Each named turn below is shown by a few rows before and after it. Which turns, in which order, take the first row of each later pair to the second? The first pair is answered.
J_623:
[-14 -10  -4 -14  11 -10   6   1   7  -9 -10   0  -8  13  15  -4   3 -10
  20 -19   2 -19 -13  -3  20  -5   1  -4  13  38   5   5  10  -5  -2 -15
   7] -> [  6 -18  -4 -25  16  -7  19   7   1 -13 -17   0 -11  16   8  -8  14 -10
  -2   3  11 -12 -17   2  16  15   7 -21   4  26   8  -1  11  18  -2   0
  12]
[  9  -8   8   9  14   2   9  16  -2  -7 -15 -10 -15   8   9  -6   7   3
 -12  17  14   6   8  12   2  -2 -18   3 -15 -14  -2   3  -5  17  14   7
  11] -> [  4  -1   3  25   4   2   4  12  13  -5 -17   1 -13  11  10  -2   8  10
   2  16  11  10  15   4  -8  -7 -15  15 -13 -12  -6   9 -15   4   9   4
  10]
[-18   6   3  -6  -7  -8   3   1   1  -4   2   1  -7   3   0   2   2  -1
   5 -10  -1   5   2  -9   1   2   1   0  -8   5  -9   3   3   0  -5   4
   4] -> [-17   5   5 -15  -2  -7   2   0  -4  -6  -4  -3  -3   2   0   1   3  -4
   3  -9  -1   4   3  -9   2   2   1   0  -2   5  -4   4   5   1  -1   6
   7]
J_239:
[ -2  20   2   4   7   7  -9   1   2  -5  -1  -6  18  -3   9   6 -17  -9
   9   8  -2  -6   2   8   7   2 -17   1  -5   2 -14  18 -10  -7   9 -13
  11] -> [  4  28  -4  -2   2   5  -8  -9   7   5   7   0  25  -6  -6   8 -14  -6
  10  18  -3  -6  -3   3  -2  11  -3   0  -6  -4  -8  18 -12  -4  -4 -11
  11]
[ -8  14   9  12  18 -16   9  -5  -4 -23  18   4  -7   7   0  -7 -13  -1
  25  -6  -4 -11  -2  -3   6   4 -24  15   3  -3 -12  16   9 -15  -3  12
  -6] -> [ -1  20   5   1  10 -15  16 -11  -2 -18  21  10   1   5 -14  -4 -12   4
  24   0   0  -7  -8  -9  -4  16  -9  12  -4  -9  -6  14   5 -10 -10  17
  -6]
[ 18   3   1  -3  12  -2  12  -2  -1   4   0   0   0  -5 -10  -6   4   2
  -7   9   9   7 -14  -9  -4   5   6  -6  -4  -6  -5  -1   0  16   1  -6
   8] -> [ 11  -5   5   2  16   1   9   6  -1   0  -5  -7  -5   2   9  -5  -1  -5
  -3   0   4   1  -4  -2   8  -9  -8  -9   3   6  -9   2  -1  16   7 -12
   8]
J_21:
[ -8  11  18 -31 -20 -23   2 -14 -25  14  21   4  -2   5 -20  22 -18 -33
  16  -4   0  -1 -25 -15   5  -8  13 -12  18   7 -11   6   9  11 -17  15
   5] -> [  6  -8  24 -28  -8 -21  11  19 -27   2   3  -6 -15  18   1  16  -8 -33
  -5   6  13   2 -14   2  15 -13 -15 -10  24   1 -12   4  11  24  -1  23
  11]
[ -4  -5 -12  16   6 -16  -7   7  17  -4  -4   6   1  -8  27  -7  22   3
   7   7  -7  -4  10   7  -2 -17   0   3  19  13  18  -7 -30  -7  -1 -10
   7] -> [-15   1 -11   8   5 -16 -12 -11  15   4   2  14   9 -14  11  -1  16   2
  14  -2 -12 -10   0  -4   0 -14  11   0  13  19  17 -10 -28 -10  -9 -16
   3]
[  2 -18   2  -6   4  23   0  10 -12  12  -2  -4  39   7  -9  11  -4  16
  -2   2 -11   1   7  -1   4   2  14  10  -4  13  -6  -2  30 -25 -27   2
  -9] -> [  7 -31   5  -8   9  25   2  17 -17   9  -8  -5  33  12  -2   6  -5  12
  -9   3  -5   1   7   3   7  -2   6   8  -2  13  -5  -3  31 -18 -23   5
  -6]

Between the rows of a pair lie 2 to 3 turns.
[  9  -4 -19   8 -18  -7   1   5  -4 -14  -7  15   8   7 -13   6   4  22
 -11   7  -4  16 -14   4 -11  29  17   6 -12 -27  -3  -3 -20  11  -1  20
  -6] -> [-13  10 -20   4 -26  -5 -17 -16  -1 -10   2  19  17   0 -17  11  -9  19
  11 -10 -17   7 -11  -8  -4  17  28  14  -8 -12  -8   2 -18  -4  -5   5
 -11]
J_21 then J_623
[-31  -9  -2  -1  -7 -19 -11  -6   0   1  23  -2   9  -8  10 -12 -18  -7
  15  -8 -22   1  -5  -1  24  -8  15   1  -2  12  -2   2  -3 -13  -9 -14
  -9] -> [-25 -12  -7  20 -13 -15 -14  10  17  -4  14   3  -1  -4  21 -14  -9  -3
  15   7 -19   5   7   3  15  -9   8  12  -1   4 -14   9 -14 -17  -2  -8
  -6]
J_21 then J_21 then J_21
[ 35  -4  -5  20 -13  -3  17  30   0 -15 -20   8 -13   8  -9  -7   8  15
 -30  41  19   4   6   3 -33  31  11   9 -13 -22  -6 -14 -13  33  -1  40
  16] -> [ 13  19  -2 -20  -5  -7   9 -22 -23   3   4  14   5  -8 -47  -1 -14   8
 -16  18   3  -5 -22 -19 -18  40  47  -6 -22  -8  11 -24   4  30 -22  21
   9]
J_21 then J_21
[  8   5  -2  -9  -5  -6   6  -5  -6   0   4   5   9   1 -22  -6   6  -1
  -3  14   3  -2  -8 -10 -10  22  16 -10  -4 -18   2 -13   0  10  -6   8
   5] -> [ 16   0  -2   1  -5  -4   8  10  -2  -7  -2  -1   4   6 -11  -7  15   1
  -9  23   2  -1  -5  -2 -12  20   6  -7  -5 -24  -3 -12  -4  15  -1  14
   6]
J_21 then J_21
[-16  21 -23 -39  10  20 -11 -31   7  16  15  -2   4 -20 -10  10 -28  -1
  14  10   2  -3  -4 -41  -2   9  32  25  11  15  -3  17   3 -13 -12   4
   0] -> [ -4  18 -20 -59  20  21   3 -25  -4   9   8  -5   3 -15 -13   3 -24  -4
  -7  20  14   0 -10 -31   0  25  30  14   9   1   4  13   8   2  -9  13
   5]
J_623 then J_623
[-44   2   6   7   1  -6 -16 -28 -26  -6  -2  -8  12   0 -13   6 -18   3
  30 -36 -25  -5  -4   4 -19  -1  10  -1   2   2  -4  -4  -7 -28 -23  -9
   6] -> [-33 -13  -2  42  -7  -3 -16   4  -4 -18 -16 -11  -2  12   7  -1  -2  13
  28 -18 -19  -3  13  19 -38  -6 -10  14   9 -12 -17   3 -19 -27  -7   1
  14]
J_21 then J_21 then J_21
